The rows of A fall into 4 groups, and each row is roughly a mix of its group's hidden directions.
A:
[[-11,-12,22,-11,10,1,46,8,0,-7],
[41,3,-12,24,-18,12,13,6,11,-2],
[-26,20,5,9,20,5,14,-27,-22,15],
[-22,-7,7,20,-15,4,29,-3,-21,-27],
[-19,3,2,28,5,-23,0,-30,-5,24],
[32,16,-22,5,-5,2,-7,-20,26,16],
[37,6,21,-10,1,12,-3,25,23,-2],
[15,-2,14,23,-6,-9,31,30,-12,-14],
[-7,15,5,16,27,-11,-16,39,-2,10],
[14,-2,16,-24,-17,23,7,27,6,-24],
[-17,5,1,-2,21,16,26,25,-23,-19],
[3,0,-15,-14,-11,26,32,10,-7,-28],
[13,-17,14,-4,-42,21,1,-18,-6,0],
[-33,-6,-1,20,12,-16,-17,-24,3,21],
[-2,4,-16,-15,6,-8,9,-42,-2,27],
[-13,21,15,-34,-7,-2,-9,-24,10,20],
[-35,1,-10,-11,15,-13,0,-30,-18,13],
[-29,20,-1,17,35,-6,-2,-5,-1,-20],
[-24,-15,13,-18,-16,10,16,-16,-32,2],
[-16,7,7,10,28,-24,-7,-16,-14,30],
[-36,-5,12,-2,5,-29,18,-15,-16,-8],
[28,20,5,-1,-30,-7,15,26,13,-4],
[8,2,-32,21,32,-5,7,-19,13,-9],
[18,3,-10,40,5,7,-21,-6,18,16],
[21,-1,3,-38,-10,11,25,16,12,-9],
[-16,-2,-28,32,6,-19,-22,-9,-14,-5],
[18,-15,7,33,-16,-16,7,-24,-1,19],
[-7,11,-19,-31,-6,29,3,-14,10,-24],
[-21,-19,-13,2,15,-27,19,-28,-11,-1],
[3,7,19,20,10,-15,-29,35,-5,3],
[19,-5,7,14,21,-14,-35,-15,13,20],
[15,-14,-17,25,0,1,1,-15,4,41],
[19,-13,-8,-39,10,9,3,19,23,4],
[9,5,27,33,-1,-10,28,12,-15,4],
[-15,9,21,-19,-18,-6,19,27,-27,-2],
[1,-6,-10,47,3,-20,-18,-4,5,9],
[28,-17,-6,-9,9,11,14,29,6,27],
[-10,-16,1,15,-3,-17,39,10,-11,25],
[29,-9,-14,-8,-18,-22,-14,-27,15,-10],
[-6,-12,19,31,10,-18,26,25,-6,4],
[-14,-6,4,-30,-3,25,24,-15,3,-25],
[40,12,-2,-3,-2,20,-23,-8,23,-3],
[-16,21,6,23,26,-30,10,-14,10,-2],
[24,-10,15,18,8,8,-36,17,11,12],
[15,9,26,-9,-37,10,9,24,2,-6],
[6,9,11,26,7,-2,-13,39,-2,23],
[11,-14,3,-11,-37,-7,-6,-30,-2,21],
[1,24,7,40,15,-19,-13,15,4,-2],
[-8,-3,21,-8,6,21,22,35,-9,-20],
[13,4,5,30,15,-25,-7,-10,-2,34],
[-27,12,9,17,8,-1,-13,-35,-8,22],
[-28,1,-8,13,29,-33,-2,-1,-2,16],
[32,2,16,21,-31,-16,-14,3,7,-4],
[-30,8,15,21,17,9,-21,-20,-11,16],
[19,-5,0,37,23,-14,-19,8,15,9],
[18,12,-21,-5,10,-11,-31,29,13,11],
[13,-9,-11,22,-31,19,32,-2,-6,-3],
[4,14,-20,-15,-12,2,-8,-31,12,-32],
[-38,-5,16,-28,-15,0,-6,11,-9,-16],
[-15,0,22,-17,13,9,31,31,-3,-7],
[-1,-14,6,15,-35,-26,7,-11,-11,24],
[-35,-4,13,-21,11,11,-14,-1,-25,-18],
[33,0,-5,-18,-21,30,0,-10,8,-17],
[1,-2,12,44,-9,-27,15,5,-10,1],
[-22,-14,7,-40,-14,-5,-2,15,-18,9],
[-24,-7,20,-10,10,-7,15,21,-35,-4],
[18,24,17,1,-27,-9,21,-9,17,21],
[13,-6,-24,9,-12,-27,-23,-24,16,14],
[9,-6,9,40,-12,-14,12,21,-22,6],
[-10,-3,-12,27,-13,28,3,10,-15,-31],
[18,-15,-31,-22,-1,-2,-12,-28,9,15],
[-14,-20,6,33,-21,-17,-5,21,-14,-9],
[36,3,4,-10,-31,-3,21,11,4,-16],
[-16,23,3,-24,-5,-11,6,34,-22,-2],
[-25,7,9,26,3,-17,13,-7,-31,17],
[17,-13,12,6,-27,4,25,29,-17,-11],
[9,-2,8,-25,-36,19,5,14,13,-20],
[30,-4,-9,10,-27,3,-12,-7,35,1],
[20,-11,15,-21,1,11,42,7,0,-11],
[4,3,18,19,-22,-29,-27,0,-22,0],
[2,9,16,-21,30,-4,-14,34,8,11],
[31,-10,-3,0,-14,-19,30,24,8,-8],
[-5,-14,28,-21,-19,8,25,-8,-6,-25],
[-27,8,20,16,28,9,-2,27,-12,2],
[-5,-1,28,27,10,-20,-10,29,-13,8],
[10,-9,-1,-9,-3,21,-17,36,1,-29],
[7,7,-25,-2,-2,31,-5,-28,24,-13],
[-23,-4,-12,5,25,-35,11,-22,-2,6],
[40,-6,21,-12,-14,5,6,17,20,7],
[3,5,-35,9,-7,17,-10,-36,5,12],
[34,2,9,19,-21,-11,-9,-2,23,22],
[37,-10,-3,-24,-9,17,27,6,4,-4],
[-2,3,-26,10,2,-11,0,-43,2,23],
[30,-1,16,-11,-28,5,26,-21,8,2],
[-17,3,47,-4,-4,-17,15,8,-10,-1],
[-4,15,-14,22,-19,-1,-9,-39,5,-17],
[-24,4,-13,-30,15,11,-19,-21,19,-11],
[-1,5,-21,23,39,-6,-16,-17,8,9],
[20,2,-41,2,5,6,-19,-16,17,12],
[-10,7,-2,-20,1,24,-18,11,23,-33],
[-24,-4,8,-18,-5,5,26,-1,-19,-35],
[-19,12,10,39,1,-10,-4,-23,-19,10],
[-2,24,10,33,-4,-5,5,-28,-23,10],
[9,-10,-15,15,-6,-16,-35,-29,-8,13],
[19,-12,-25,-11,-19,-6,-34,2,18,-11],
[-38,-3,17,-5,12,-7,-2,21,-27,-12],
[-23,-14,5,-13,-10,-15,37,17,6,-15],
[-35,0,-1,10,9,-30,15,-23,-11,-8],
[-42,5,3,1,-9,-28,-14,-5,-14,13],
[-33,4,0,-33,8,13,-3,13,-24,-5],
[10,17,-17,-15,-31,17,14,-28,8,3],
[-22,22,9,12,16,16,-8,-29,-21,13],
[-11,-24,13,11,-7,-3,-13,-40,-19,-4],
[24,15,-7,-8,-41,-3,1,-18,0,-17],
[-17,25,-16,-11,10,-2,-22,-15,1,-34],
[-28,14,7,17,-2,-1,29,-3,-28,-15],
[-26,-16,-15,12,-11,-18,24,-24,-18,-2],
[-28,-12,-2,15,23,-31,-11,-17,-10,6],
[-16,-3,24,-33,11,-25,-9,7,-4,19],
[12,7,4,-5,-18,-20,12,-36,14,25],
[-4,15,-40,2,-5,-2,-14,-31,11,-7],
[-27,4,4,24,30,-11,-8,14,-23,-5],
[38,-5,-11,-1,-19,22,17,10,13,-15],
[17,5,-18,24,10,-4,-25,16,10,30]]

In each list below, two rows fit none of the groups, and each other row fits one group, some only roughly. Which are they? Name them in the order they come.
- z_257: [-28,-11,13,-38,-7,12,3,-18,-12,8]
- z_989: [-32,6,21,16,22,-19,19,12,-10,-3]
- z_165: [-11,-1,24,-14,-5,-9,42,17,-14,-2]
- z_415: [29,-6,-23,-10,3,14,-31,20,5,-11]
- z_90: [-15,21,4,-11,-11,24,-26,-31,-7,-5]
- z_254: [-25,-12,4,-16,-30,8,8,13,-19,-26]
- z_220: [7,-2,-10,25,-7,-10,-14,-45,3,-5]
- z_755: [-28,12,11,-12,18,3,-26,25,-18,-8]
- z_853: [-13,14,-11,38,7,-1,12,-12,-16,27]
- z_444: [-9,3,4,-43,-7,24,-9,-14,-7,-19]
- z_772: [-28,2,-12,-20,-21,-3,-10,-33,16,-3]
- z_61: [7,-27,-12,-27,-6,26,-23,8,-12,-11]
- z_463: [12,2,-2,19,8,-31,38,0,-6,16]
- z_218: [-8,-6,-16,16,-23,-2,-36,-26,-4,9]
 => z_257, z_444
- z_936: [-15,14,30,-2,17,-17,-30,6,10,17]
- z_412: [13,11,13,-30,2,36,13,16,-5,-13]
- z_752: [-13,6,5,22,-14,-29,32,-16,-15,5]
- z_497: [4,20,-8,12,1,-1,-14,-44,-9,19]
- z_912: [11,1,10,-1,-27,11,45,12,-3,-6]
- z_894: [-25,4,27,-8,-13,-4,32,6,-16,-17]
- z_628: [-26,-6,12,-9,-2,13,16,30,-10,-28]
- z_658: [-22,-1,29,-5,7,23,-1,29,-11,-18]
- z_542: [23,-16,-19,-27,-16,5,-15,27,9,-5]
- z_743: [2,15,2,20,-18,15,-39,-17,4,-15]
- z_574: [16,-11,-10,-13,-13,-16,5,-33,6,32]
- z_10: [21,0,13,-30,22,10,-17,9,28,-5]
- z_836: [-3,2,-10,-11,17,24,-19,-35,-6,-22]
- z_791: [-7,-14,-18,-8,8,16,-45,3,14,-5]
- z_744: [-18,-2,15,-18,-10,15,41,-9,-10,-14]
 => z_542, z_836
- z_732: [-21,-6,-11,24,9,-23,5,-19,-26,20]
- z_454: [-1,8,-15,-17,24,-3,-12,-36,16,19]
- z_824: [-24,12,8,3,5,-30,-32,-16,3,15]
- z_961: [-22,-8,0,4,-12,9,28,-35,-19,11]
- z_644: [-25,9,13,-1,12,-12,22,-32,-21,12]
- z_738: [8,11,-1,14,-7,-24,9,-37,2,27]
- z_361: [-25,2,34,3,14,-27,18,11,-9,5]
- z_713: [-1,-11,-25,-17,-2,8,-1,31,1,-34]
- z_392: [24,24,1,31,-10,19,8,12,20,-10]
- z_151: [7,5,-10,-36,-17,18,-6,-19,27,-6]
- z_233: [3,3,-11,-33,17,20,9,23,24,-9]
- z_25: [-23,-7,24,-27,10,1,-17,24,5,-18]
- z_885: [28,-9,-20,8,4,10,20,22,21,-22]
- z_524: [26,-4,-11,-1,11,18,6,6,41,-13]
- z_81: [38,-9,-8,-12,-5,4,-7,33,13,-15]
 => z_644, z_885
- z_282: [-24,-5,7,-22,34,-16,-2,-16,-15,14]
- z_832: [34,-17,-18,-12,-20,3,14,-6,21,14]
- z_935: [-24,3,14,6,-12,-4,40,9,-14,-19]
- z_36: [-16,3,-12,-19,-2,10,5,-46,-13,9]
- z_710: [-9,-18,32,-18,-6,-16,20,7,-10,-24]
- z_104: [1,3,-3,-23,-31,9,38,11,-5,9]
- z_521: [16,19,0,-37,17,1,21,9,19,-5]
- z_805: [-4,-15,15,-28,7,19,-31,3,23,10]
- z_949: [24,-2,15,15,-37,-13,-2,13,-11,19]
- z_826: [31,2,-7,-26,12,14,-5,19,28,-5]
- z_702: [31,4,-11,-28,8,23,12,18,17,-5]
- z_451: [10,-11,-36,27,-5,10,-9,-7,18,-21]
- z_523: [19,-12,-18,-16,21,19,-13,32,-1,-12]
- z_823: [13,9,-3,8,17,-23,-23,-14,19,31]
 => z_36, z_826
- z_177: [10,6,-2,24,-1,-24,-14,-23,-12,32]
- z_498: [-27,-7,9,10,6,-26,34,-8,3,19]
- z_268: [-9,22,-3,-9,9,-6,10,-32,-14,34]
- z_26: [20,-14,21,-31,-25,-3,15,1,-2,19]
- z_335: [-34,11,12,16,-3,-18,-8,-28,-17,5]
- z_7: [7,2,11,-2,48,-14,-3,18,11,10]
- z_724: [-22,9,5,-31,4,33,3,6,-9,-22]
- z_484: [5,11,-16,-17,1,0,-6,-42,20,18]
- z_345: [15,-9,-27,6,24,17,-15,0,27,18]
- z_931: [12,-8,-2,-9,14,27,12,29,-1,-32]
- z_46: [-29,-1,12,27,5,-15,0,-20,-15,-24]
- z_562: [5,-20,-2,-41,-2,19,10,9,8,-23]
 => z_177, z_335
- z_375: [19,-12,-11,-42,-15,0,15,-12,5,16]
- z_389: [-11,-1,25,15,3,-34,-13,-28,0,13]
- z_661: [-19,9,-13,20,-18,-26,-6,1,-25,24]
- z_339: [23,-6,-14,-27,-27,19,18,-14,11,-5]
- z_79: [-32,12,-12,16,1,7,-15,-19,-32,3]
- z_44: [-29,10,5,9,2,-5,1,7,-38,25]
- z_910: [-45,4,4,1,12,-10,-11,-26,-11,3]
- z_884: [-28,24,-15,6,21,-12,13,-23,-12,-14]
- z_768: [20,-1,-19,-5,-2,9,-43,-7,17,-14]
- z_827: [12,8,26,13,-11,-14,-10,41,-7,7]
- z_191: [-43,14,-3,-4,3,13,-7,-25,-16,-7]
 => z_661, z_910
- z_680: [-5,2,4,-33,-18,-7,4,-35,7,21]
- z_421: [-2,-2,15,42,-17,-22,-13,14,-6,9]
- z_918: [28,4,-23,30,14,-3,-14,-15,5,20]
- z_417: [-27,-15,13,-18,-18,1,25,-29,-5,-4]
- z_231: [25,-14,-20,10,15,5,-9,-7,25,31]
- z_366: [-30,-24,13,-20,-9,-12,-16,-6,-27,-6]
- z_682: [8,-14,15,-26,-36,9,6,-10,-8,-22]
- z_58: [-22,16,-23,16,17,22,-29,-6,-5,2]
- z_51: [4,14,-21,29,6,-19,-24,-27,1,6]
- z_33: [-4,8,-20,16,-8,7,-7,-49,0,-3]
- z_589: [44,-2,-17,2,-9,9,17,-15,16,10]
- z_380: [-8,-24,-3,7,-11,-9,31,9,-36,-5]
- z_881: [-14,8,8,41,18,7,-21,2,-20,3]
- z_984: [34,0,9,17,31,1,-7,22,14,4]
 => z_918, z_417
